One turn sends every row of this set to another row. A few are shown first. Where does it send the rows asked after them?
fal: |  109 |   32 |   78 |  -37 |  104 |    2 |   42 |   14 | -224 |  104 |   14 | -148 |  -22 |   52 |  174 | -149 |   20 |  -34 |  -94 |  133 |  194 |  -97 |  -56 | -112 |  -83 |   64 |   60 |  -42 | -107 |  -30 |   22 |   46 |   67 | -107 | -115 | -133 |
nevu: |  -28 |   40 | -137 |   61 |   61 |  -12 |  -14 |   57 |  -30 |  -63 |   47 |  -15 |  -14 |  -46 |  122 |  -87 | -134 |  102 |  -50 |  237 |   29 |  -41 |  -55 |  -86 |   24 |  120 |   19 |  106 |  173 |    1 |   -6 |  180 |  -75 |   58 |  -82 |  -53 |
lifu: |   83 |   20 |  137 |  -44 |   52 |   33 |  -64 |  178 | -104 |  -18 |   61 |   12 |  -57 |   46 |   12 |   30 |  -66 |  114 |  -20 |   88 | -142 |  -95 |   -4 |  -95 |   52 |  -35 |  106 |   84 |   13 | -121 |   49 | -334 |  -48 |   26 | -146 |  129 |
fuze: |   98 |  134 |  -17 | -100 |  -31 |  119 |   32 |   47 |  -62 |   88 |   32 | -128 |   69 |   77 |   43 | -182 |  -23 |   -3 | -118 |  -37 |  164 |   70 | -107 |   50 |  -57 |  -24 | -240 |  -15 |  -24 |   55 |  -16 |   34 |   53 |   74 | -181 |  -23 |
Lumub: |   29 |  -20 |  109 | -125 |   25 |  -41 |  -74 |  -81 | -100 | -196 |  -57 |  -68 |  -50 |  133 | -101 |   21 | -100 |  -25 |  -93 |   58 |    6 |  -78 |   73 |   -7 |  115 |   10 |  116 |  192 | -153 |    5 |    4 |  111 | -222 |   64 |  -15 |   65 |
Pelu: |  178 |  -53 |  -12 | -100 |   13 | -103 |   41 |  -31 | -166 |  -43 |   67 |  -59 |    2 |   31 | -128 |  -97 |   54 |  173 |  113 |   64 |   70 |   19 |    5 | -113 |   81 |   72 |  -65 |  -39 |    5 |  -70 |  -13 |  225 |  -56 |   38 | -110 |  -48 |
mebar: |   85 |   18 |  138 |   19 |   43 |  -27 |  -33 |  147 | -175 | -135 |   -7 |   39 |    2 |   96 |   19 |  -14 | -141 |  118 |   10 |  109 |  -82 | -133 |  -53 |  -53 |   -5 | -158 |   93 |  104 |  -32 | -173 |  -20 | -243 |  -40 |  -19 | -176 |  130 |
Sitet: |   57 |  124 |   32 |   -4 |  131 |  -18 |  -56 |   41 | -233 |  142 |   42 | -172 |  -10 |  134 |  127 | -126 |   14 |   40 |  -27 |  170 |  233 |  -73 |  -65 |  -53 |  -63 |   44 |   38 |  -97 |  -31 |   31 |    9 |   73 |  129 |  -60 |  -62 |  -42 |
tud: |  -35 | -132 |  131 | -106 |   37 |   47 |  -98 |  -51 |  -82 | -133 |  -74 |  -19 |  -51 |  165 |  -58 |    9 | -111 |  -36 | -102 |   78 |   17 |  -23 |  165 |  -62 |  115 |  -36 |  101 |  234 | -157 |  -44 |    7 |   77 | -126 |   39 |  -75 |   30 |
Kebus: |  -48 |   64 |  -57 |   27 |   -9 |  -41 |    9 |   37 |  -54 |   23 |   47 |  -56 |   81 |  -47 |   73 | -116 | -131 |  117 |  -19 |  178 |    3 |   85 |   30 |  -31 |   -2 |  113 |  -36 |  159 |  130 |    4 |   49 |  253 | -110 |    9 |  -39 |  -47 |
divu: |   10 |  -73 | -143 |   59 |   13 |  -18 |  -30 |  100 |  -59 |   24 |   48 |  -22 |   18 |  -71 |   94 |  -74 | -141 |  123 |  -51 |   54 |   89 |   38 |   -8 | -110 |   25 |   35 |  -22 |   92 |  154 |  -34 |   40 |  229 | -142 |   65 |  -93 |  -66 |
mib: |  132 |   28 |  100 |   26 |   57 |   10 |  -24 |   29 | -265 |  121 |  -42 | -186 |   49 |  113 |  182 | -191 |    7 |   28 | -112 |  123 |  167 |  -31 |  -34 |    4 |  -57 |   56 |   12 |  -11 |  -64 |  -27 |   30 |   76 |  140 |  -99 | -172 |  -54 |
nafu: |  -50 |  170 |   44 |    6 |   70 |   41 | -143 |   80 |  112 |   23 | -112 |  -77 |  -16 |    9 |   54 |  -10 | -122 |   54 |  -69 |  -87 |   34 | -186 |  -92 |  156 |   -6 |  -31 |  -76 | -140 |  -99 |  -95 |   84 |  -86 |   -6 |   19 | -110 |  -49 |
razak: |   71 |  163 |  -13 |   12 |   70 |   51 | -202 |  188 |  100 |   28 | -182 |  -99 |  134 |   84 |  -19 |   -7 | -111 |   20 |  -52 |  -38 |   37 | -100 |    3 |  105 | -100 |  -56 |  -17 | -123 |  -91 |  -64 |   74 |  -54 |  -90 |  -62 |  -78 |  -32 |
Tidi: |    2 |   -6 |    6 | -252 |   -6 | -114 |  -75 |  -84 | -136 | -109 |   68 |    1 |  -12 |   98 |  -68 |   34 | -110 |  -48 | -176 |  132 |  -66 |    3 |  -40 |  -50 |  109 |   58 |  -51 |   78 |  141 |  -27 |   36 |  -66 | -104 |  141 |   16 |   13 |
vazup: |   74 |  132 |  -13 | -121 |  -12 |   19 |   44 |   22 |  -38 |   48 |  -82 |  -75 |  101 |  153 |  155 | -144 |   32 |   17 |  -53 |  -42 |   98 |  101 |  -60 |  -40 |  -84 |  -63 | -265 |    8 |  -34 |  -24 |   59 |   53 |   56 |   32 | -179 |  -59 |
vadi: |   67 |  139 |  123 |  -27 |  100 |   19 |   21 |   35 | -237 |   45 |  -54 | -111 |  -60 |  106 |  139 | -212 |   16 |  -29 |  -62 |   78 |  215 |  -51 |  -45 |  -68 |  -46 |   53 |   35 |  -41 |  -96 |   30 |  -29 |  109 |  137 |  -53 | -186 |  -53 |
ruke: |   13 |  142 |   10 |    0 |   31 |   72 | -161 |  162 |   53 |   34 | -156 | -178 |   34 |  129 |  -12 |   18 |  -80 |   49 |  -79 |  -23 |  -23 | -178 |  -46 |  119 |   -2 |   -9 |  -35 | -141 | -134 |   -4 |  165 |  -82 |  -38 |  -65 |  -61 |  -87 |
baref: |  106 |   77 |  -13 | -242 |   36 |   11 | -148 |   29 |   22 |  -18 |   68 |  -68 |  134 |  217 |  -24 |  -44 |  142 |   75 |  -58 |   47 | -160 |    3 |  -35 |   18 |   29 |   33 |  106 |   90 | -104 | -121 |  102 | -146 | -100 |   49 | -112 |  129 |
lemo: |  -10 |   93 |  179 |  -39 |  -36 |  -12 | -117 |  148 | -137 |  -55 |   95 |   58 |  -46 |   57 |  -44 |   40 | -103 |  145 |  -36 |   29 |  -81 | -100 |  -47 |  -10 |  -42 | -177 |   58 |  125 |   -5 | -137 |   40 | -250 |  -51 |   25 | -161 |  105 |
ferek: |  121 |  -75 |   19 | -221 |   68 |  -45 |  -20 |   18 | -191 |  -37 |   47 |  -39 |   59 |   69 |  -39 | -147 |   34 |  187 |  134 |  -32 |  149 |   -4 |  -35 |  -70 |   99 |   59 |  -99 |   23 |   57 |  -27 |   -8 |  184 |  -96 |   33 | -120 |    0 |
gavav: |   42 |   75 |   38 | -113 |   40 |   96 |  -93 |   42 |   -6 |  -10 |   58 | -101 |  129 |  208 | -164 | -133 |   44 |   97 |  -76 |    8 | -188 |   55 |  -21 |  -10 |   50 |  -30 |  122 |   62 | -124 | -184 |   67 | -147 |  -57 |   57 |  -72 |  123 |
Meto: |  113 |  103 |   43 |   43 |   47 |  115 | -185 |  135 |   48 |    5 | -105 |  -92 |   44 |   72 |   31 |   59 |  -63 |   49 |  -91 |  -43 |   57 | -155 |   10 |  129 |  -29 |   12 |  -68 | -198 | -148 |  -40 |   59 |  -64 | -104 |  -60 | -112 |  -87 |
nuz: |   14 |   87 |  180 |  -32 |   66 |  -34 |  -98 |  160 | -163 |  -41 |  123 |   -6 |  -29 |   73 |   67 |   -4 |  -47 |   61 | -112 |   64 | -157 |  -91 |  -23 |  -42 |   10 |  -67 |  134 |   77 |    6 | -227 |   93 | -235 |   10 |   61 | -198 |  109 |
pego: |   40 |  114 |   37 | -166 |   64 |   44 |  -92 |  252 |  -96 |  -41 | -121 |  -25 |   81 |  293 |  -46 |  -58 |   15 |   74 | -114 |   91 |  -61 |  -23 | -126 |  -24 |  -34 |  -79 |  -31 | -144 |   56 |  -91 |   82 |   -4 |    1 | -154 | -200 |   19 |
zivag: |  -43 |  -35 |  -98 |   27 |   76 |   37 |  -18 |   78 | -106 |   24 |   59 |  -37 |  111 |  -66 |  128 |  -74 | -175 |   95 |  -24 |  126 |  -12 |   16 |   72 | -106 |   58 |  128 |  -21 |   64 |  109 |  -28 |   93 |  185 | -178 |  103 |  -85 |  -83 |
zave: |   -7 |  -63 |   99 | -172 |  -48 |    4 |  -70 | -108 | -146 |  -96 |  -32 |   41 | -107 |   76 |  -52 |    4 | -116 |   16 | -116 |   38 |    7 |    8 |  157 |  -46 |  111 |  -13 |  106 |  140 | -188 |    4 |   16 |   93 | -167 |   93 |  -62 |   72 |
veva: |  -56 |   -8 |   42 | -136 |    7 |   -5 |  -12 |  -59 |  -48 |  -71 |   35 |  -46 |  -42 |  135 |   -7 |    0 | -173 |   12 | -121 |   97 |   -7 |   -2 |  186 |   63 |  139 |  -47 |   79 |  170 | -212 |  -97 |   57 |  149 | -148 |   56 |  -85 |  137 |
fusi: |   84 |  189 |   88 |   18 |   59 |   -4 | -127 |   92 |   66 |   87 | -162 |  -66 |   34 |   35 |  -11 |   15 |  -12 |   29 |  -13 |  -63 |   -2 | -125 |  -59 |  166 |  -21 |   33 |  -38 | -177 | -137 |  -38 |   25 |  -98 |  -41 |  -74 |  -68 |   21 |
togor: |   62 |   11 |   89 | -254 |   10 |  -41 |  -89 |  -65 | -106 | -105 |   60 |   47 |  -52 |  125 |  -32 |   54 |    2 |   56 | -137 |   57 | -147 |  -27 |  -32 |  -79 |   77 |   26 |  -65 |  101 |  152 |  -34 |  -23 |   53 |  -61 |  143 |   63 |  -44 |
nevam: |  -37 |  -81 |   87 |  -62 |   28 |  -92 |  -38 |  -34 | -110 |  -99 |  -28 |    8 |  -52 |  206 |  -46 |   27 | -108 |   -4 |  -59 |   59 |   28 |   36 |   95 |  -16 |  164 |  -34 |  100 |  204 | -125 |  -34 |    4 |  119 | -155 |   94 |  -98 |  190 |
Rom: |   59 |   21 |  130 |  -13 |    0 |   41 |  -48 |  221 | -133 |  -11 |   76 |   69 |  -25 |   56 |   50 |  -15 |  -66 |   68 |  -59 |   11 | -129 | -182 |   -9 |  -23 |   12 |  -72 |  106 |  135 |  -16 | -136 |   75 | -262 |  -36 |   55 | -248 |   43 |
met: |   58 |   59 |   31 | -102 |    0 |  -83 | -119 |  217 |  -53 |  -21 | -175 |    3 |   62 |  266 |  -86 |  -63 |  -44 |   27 |  -54 |   96 |  -19 |  -34 |  -97 |    0 |  -32 |  -62 |   -8 | -155 |   40 |  -71 |   66 |  -70 |  121 |  -71 | -267 |  -57 |
vuki: |  176 |   66 |   68 |  -50 |  118 |   26 |  -38 |    5 | -227 |  139 |    2 | -156 |   59 |   67 |  122 | -159 |  -41 |   38 |    6 |  139 |  172 | -116 |   36 |   35 |  -59 |   27 |   81 |  -73 | -128 |  -33 |  -76 |  105 |  140 |  -70 |  -53 |  -26 |
Nat: |   61 |   19 |  -55 |   13 |   45 |  -38 |  -14 |  125 |  -55 |   16 |  156 |  -45 |   41 |  -91 |  111 |  -51 | -155 |  127 |   34 |  116 |   59 |   26 |  101 |  -81 |   21 |   84 |  -99 |  107 |  154 |  -44 |   52 |  182 | -109 |  123 |  -72 |  -40 |

divu -> mib
Lumub -> Nat
Now find these:
mebar -> veva
fal -> Meto
vazup -> pego
Pelu -> fuze
Kebus -> Sitet

